Some points:
  -1.2  -1.2  -1.2  -1.0   2.0  -0.4   0.0  -0.1   0.5  -2.2  -0.5  -2.1   0.5  -1.3  -0.4   1.9   0.0  -0.8   0.1  -0.3   1.3  -0.2   0.7  -0.2
   0.6   0.9   1.5  -1.5   0.5  -0.2   0.7   1.0  -1.3   0.5  -0.7  -0.7  -0.7   0.7  -0.9  -0.5  -0.5   0.8  -1.0   0.4   0.1  -2.1  -1.0   0.2
  -0.9   0.9  -2.1   0.1   0.0  -0.2  -1.5   0.4  -2.8   0.5  -0.8  -1.1  -0.7  -0.7   0.2  -0.4   0.2   0.4   1.7   0.3   0.9   0.4  -0.8  -0.1
   1.0  -0.2  -0.5  -0.3   1.3   0.9  -1.6  -0.9   2.8   0.6  -0.3  -0.1   0.6  -0.5  -0.8  -0.6  -0.8   0.5  -0.1   0.8   0.1   0.0  -2.8   0.8
   1.4  -1.4  -1.2   0.3   0.9   1.5  -0.3   0.0   0.3   0.4  -0.6   1.3   0.3   0.2  -0.4   0.1   0.3  -0.5   0.0   0.6  -0.5  -0.8   1.1   2.8
   0.3  -0.1  -1.0   0.5  -2.0  -0.7  -1.1   1.6   1.5  -0.3  -1.2  -1.8   0.7  -1.3  -0.7  -0.4  -1.5  -0.8   0.0   1.2   0.4   0.2   1.3  -0.8
   0.2  -1.4   0.9  -0.9  -0.7  -0.3  -1.4  -1.0  -3.0  -0.1  -1.0   1.6   0.5  -0.6   0.7   1.3   0.3  -0.8   0.2   0.9   1.0  -0.8   0.0   0.7
  -2.7   0.8   0.5  -0.2  -1.0   1.0  -1.5  -0.8   0.1   0.4   0.7   0.7  -1.7  -0.4   0.1   0.1  -1.0   0.3  -0.8   1.3   0.4   0.2  -0.9   0.0
  -0.9  -0.3   0.7  -1.1   0.0   0.8  -1.0   0.9   0.1   0.2  -0.5   1.7  -0.9   0.2  -0.3   0.0   1.4  -1.0  -0.2  -0.3   0.1   1.2   1.3  -1.1
  -1.0   1.0   0.1  -0.9  -1.0  -0.2  -0.6   0.6  -0.5  -0.3   2.1   1.2   0.3  -0.2  -2.3  -0.8  -0.3  -1.1   0.8   0.6  -1.0   1.1   0.1  -0.8
  -2.0   0.3   0.3   1.0   1.0   0.0   0.1   0.5   0.0   1.0   1.8  -0.6   1.3  -1.7   0.5  -1.6   1.4   1.2   0.1  -0.6   0.4  -1.3   0.8  -0.8
   1.5  -0.7   1.7   2.0   1.9  -1.8  -0.9   0.1   0.3  -0.8   0.9  -0.8  -1.2   0.8  -0.3   1.5   2.4   0.0   1.0   0.6  -0.3  -0.3   1.4   0.1
   0.4   1.5  -0.2  -0.6  -0.6   0.4   0.3   1.1   0.9   0.8   0.2   0.4   2.5  -0.7  -1.1   1.4   1.6   0.5  -1.1  -1.6   1.0   0.0  -0.8   2.5
   1.1   0.2  -0.6  -1.1   0.8   0.2   1.9  -0.6  -0.6  -0.5   0.8   1.4   0.5  -0.4  -1.5   0.2   0.0  -0.6   0.9  -0.2   1.2   1.0   0.2  -1.1
  -1.2   2.0   1.2   0.2   1.4   0.3  -0.9   0.5  -0.6  -1.4  -1.4   0.2   1.3   1.3  -0.5  -0.5   0.5   1.8   0.5  -0.4  -0.3   1.5   0.4   0.3
   1.0  -1.4  -0.3   1.7  -1.0   0.5  -0.6   0.4  -2.3   1.6   0.4   0.7   0.9   0.3  -1.0   0.5   0.1   0.2  -0.3   0.8  -0.2  -0.6   0.4  -0.6
  -0.3   1.1  -0.2   0.7  -1.6   0.1   1.5  -0.6   0.6  -1.9   1.6   0.6  -0.8   1.8   0.2   2.0  -0.4   0.0   0.6   0.1  -1.1  -0.1  -0.8   0.6
   0.7  -0.8  -1.7  -0.6   1.2  -0.2   0.6   0.1  -0.9  -0.3   0.6  -1.0  -0.2   0.7  -1.2  -0.7   0.4  -0.2  -3.5  -1.6  -1.5   2.2  -0.2  -1.1
  -0.5  -0.8  -1.5  -0.9  -0.3  -1.0   0.9   1.5   1.1   0.9  -1.8   0.9  -2.2   0.6  -0.4  -0.5   1.5   1.0  -0.7   1.9   0.4  -0.6   1.6  -0.7
   0.2   0.8   0.2  -0.7   0.6  -2.4  -0.2   0.1   0.2   0.9   0.7   0.0   0.5   0.5  -0.1  -0.2  -1.6   0.3   1.4  -1.5   0.8   0.6  -0.2   0.3
   0.1   1.1   0.3  -2.9  -1.0   2.1   0.6  -1.4   0.0  -0.2   0.5  -1.0   1.7   0.5  -0.1  -0.4   1.4   0.3   1.6   0.0  -0.7  -0.7   0.8  -0.4
  -1.2   1.2   2.1   0.4  -0.3  -1.1   0.3   0.9  -0.6  -0.3   0.4  -1.0   0.9   0.1  -0.5  -0.6  -0.9   0.5  -0.5   1.9   0.4   0.3  -0.4   0.3
   0.9   0.6  -2.0  -0.6  -0.4   0.4  -0.8   1.9   0.2  -0.7   1.0  -1.0  -0.6  -2.8   1.4   0.6   1.6  -1.2  -1.0   0.5  -0.1  -1.1  -1.8   0.1
  -0.8  -0.3   1.3  -0.5  -0.7  -0.5   2.1   0.5  -0.2   2.7   0.7  -0.4  -0.9  -0.3   0.3   0.0  -0.5  -0.3   0.2  -1.4   0.2  -0.3   0.3   1.0
   0.7  -1.3  -0.1   2.5  -0.4  -0.7   0.5  -0.9   1.6  -0.2  -0.4   1.8   0.5  -0.5   0.0  -0.2  -0.1  -0.3  -0.2  -1.0   0.6  -0.9  -2.3  -1.4
   1.2   0.5   0.4   0.3  -0.2   1.5   0.3  -0.7  -1.0  -0.1   0.5   0.6  -1.1   0.2   0.9  -1.6  -0.9   2.7  -0.3  -1.1   0.3  -0.4   0.6   0.3
   0.9  -0.7   1.6  -1.2  -0.6   0.4   1.7   0.6  -0.5  -0.8  -0.1  -1.2  -1.4  -0.1   0.4  -0.7   0.5  -1.1   0.5   0.8  -0.1  -0.6  -1.3  -1.0
  -1.0  -0.8  -0.6  -1.2   0.6  -0.5  -0.7  -0.7   0.6   1.0  -0.8   1.2   1.4   0.1   0.5   1.6  -0.8   0.0  -0.8   0.3  -1.6  -0.1   0.1   0.9
  -1.8   0.0   0.9   0.0  -1.4  -0.7  -0.4   0.1   0.1  -0.5  -0.1   0.3   0.6   1.3   1.4  -0.4  -0.3  -1.3  -0.8   0.0  -0.7   0.2  -0.8   1.1
  -0.2  -1.6  -0.7   0.1  -0.9  -0.7   0.3   0.2   0.3   0.9   1.0  -0.4   0.9   0.0  -1.0   0.8  -1.7   0.6  -0.5   0.3   1.0  -0.8   1.1  -0.5
   0.4   1.4  -1.3   0.3  -0.6  -2.0   0.4  -2.3   0.3   0.9  -0.5  -0.1   2.7   1.2   1.2   0.5   0.3   0.3  -0.1  -0.5   0.1  -1.7  -0.8  -2.7
  -1.5  -0.7  -0.2  -0.9   1.3  -0.4  -0.5   2.2  -0.3  -0.2   0.6   0.7  -0.4   0.7   0.5   0.4  -0.3  -1.3   1.2  -1.6   0.2   0.1  -0.9  -0.2
  -1.3  -0.8  -0.4  -0.6  -0.2  -0.2   0.4  -1.2   0.8   0.7   1.3  -0.9  -0.3   0.3   0.8  -0.4   2.1  -0.4  -0.6   1.7  -0.4  -0.5   1.0   0.6
   0.7  -1.5  -0.5   1.4  -0.2   1.6  -1.5   0.2   0.0   1.2   1.1  -2.6   0.0   2.3   0.9  -0.1   0.3  -0.7  -1.4  -1.4  -0.4   1.4   0.4  -0.3
   1.0   0.8   0.2   0.4   1.3  -0.9   0.5   0.1  -0.7  -0.6  -0.9   0.3  -0.1  -1.3   0.7  -1.4  -1.7  -1.1  -0.4   0.9  -1.7   0.9   0.9   0.6
  -1.2   1.2  -1.3   0.8   0.9  -0.6  -0.5  -2.2  -0.4  -0.5   0.1  -0.4  -0.7   0.6  -0.4  -1.5   1.2  -2.1  -0.5   0.0   2.6   0.4   0.3   1.9
  -1.0  -0.8  -1.0   0.2  -0.8   0.3   2.7  -0.2   0.1   1.2  -1.0  -0.3   0.9   0.3   0.9  -0.5   0.1  -0.6   1.8   0.5  -1.3   1.9  -1.3   1.0
   1.5   0.5   0.3  -0.9  -0.8  -0.2  -1.3   0.0   0.4   1.0  -0.7  -0.8  -0.6   1.1   0.4  -2.0  -0.2  -1.3   2.4  -0.8   0.1  -0.2  -0.3  -1.0
   0.5  -0.8   0.4  -1.1  -2.6   0.1  -1.0   0.2   0.7  -2.0  -0.7   1.5   0.2   0.3   0.8  -0.6   0.4   1.1  -0.5   0.0   1.6   1.8  -0.5  -1.0
  -0.9   0.9  -1.2   0.1   0.1   0.4  -0.2  -0.1  -0.1  -0.3   0.1   0.0  -1.4   1.2  -0.8   1.9  -0.8  -0.1   0.1   0.7  -1.3  -0.1  -0.5  -1.3
  -0.2  -0.5  -0.8   0.1   0.2  -1.8  -0.4  -0.1   0.9   0.0  -0.2   0.0  -0.7   1.2  -1.5  -0.4   0.8   0.8  -1.6  -1.1  -0.1  -1.9  -1.9   0.4
There is one direction along which these points spread out most. Take the direction at right angles to it along which they spread out most. Go by this last direction. How many in every 100 of the points above lie lower along it than each point below? Round to a whole number. More than half of the points above lie lower than the first one.
   0.0  -0.1   0.9   0.5  -0.3  -0.1   0.4  -2.8  -0.3   1.5  -1.8  -1.3  -0.9  -2.5  -1.5   1.8   0.6   1.4  -0.1  -1.6  -0.4   1.6  -0.8  -0.5 22
   0.1   1.0  -1.2   1.0  -0.5   0.1  -1.1  -0.1  -0.8   1.0   0.0  -0.1  -0.5   0.4  -1.8   0.6  -0.6   0.6  -0.3   0.4  -2.7  -1.4   0.1   0.0 49
  -1.8  -1.7  -0.3   0.8   1.5   1.6  -0.1   1.9   0.2  -1.1  -0.5   0.0   0.4   0.4   0.9  -0.2  -0.7   1.9   1.0  -0.1  -0.4  -0.1  -0.6  -0.6 61
   0.3   0.1   1.7  -0.3   0.7  -0.3   0.3  -0.3  -0.7  -0.5  -0.1  -0.6   1.5   0.3   1.2   0.0  -0.9   0.0  -1.4   1.7  -0.1   0.8  -0.3  -0.7 41
   0.9   2.0  -1.0   1.5  -0.6   0.0   1.4   1.3  -0.3  -0.3  -0.4  -0.7   0.2   1.1   1.4   1.3  -0.9   0.6   0.2   0.2   1.2  -0.2   0.9   0.2 34
  -1.2   1.5   0.1   1.1   1.2   0.5   0.8   0.2   0.2   1.1   0.6   1.9  -0.1  -1.0   1.1  -0.2   0.6  -0.8   0.4   1.1  -0.3   0.5   0.1  -1.4 54
   0.1   1.8   1.0  -0.5   0.6   0.6  -0.9  -0.9   1.1   0.2  -1.1   0.1  -1.2  -0.6   1.9   0.7  -1.7  -1.6  -0.7  -1.8  -0.3  -1.0   1.6  -0.1 51
  -0.3  -0.6   1.2   2.2  -0.5   1.5  -0.2  -0.3   0.8  -1.2  -0.2  -0.4   0.8   0.0  -3.2  -0.9   0.0  -1.2   0.5  -0.1  -0.5  -1.3   0.4  -0.1 49
   0.3  -0.7  -0.7  -0.7   0.5   0.4   0.0  -1.0   0.5   0.0   2.4  -0.8  -0.1  -0.7   0.4   0.0  -1.6   1.2  -0.2   1.4   1.6   0.1   0.4   0.1 54
  -0.2   0.3  -1.1   0.0   0.1   0.7   0.7  -0.2   0.1  -0.7  -0.2   0.8  -1.5   0.6  -0.8  -0.2  -1.4   0.0   0.6  -0.6   1.0  -0.3   0.5   0.1 54
  -0.2  -0.6  -0.5  -0.7  -0.9  -1.9  -0.6  -1.3  -0.8  -2.0   1.3   0.4  -0.3  -1.9   0.6  -1.6  -0.1   1.4   0.8  -1.0  -2.6  -0.2   0.9   0.9 51
   2.0   0.0   0.5  -0.2   1.1   0.1  -1.4   0.4   1.4   1.4   0.9  -0.4  -0.5   0.2  -0.8   1.9   1.3   0.8   0.6   1.4  -0.6   1.7  -0.4  -0.2 68
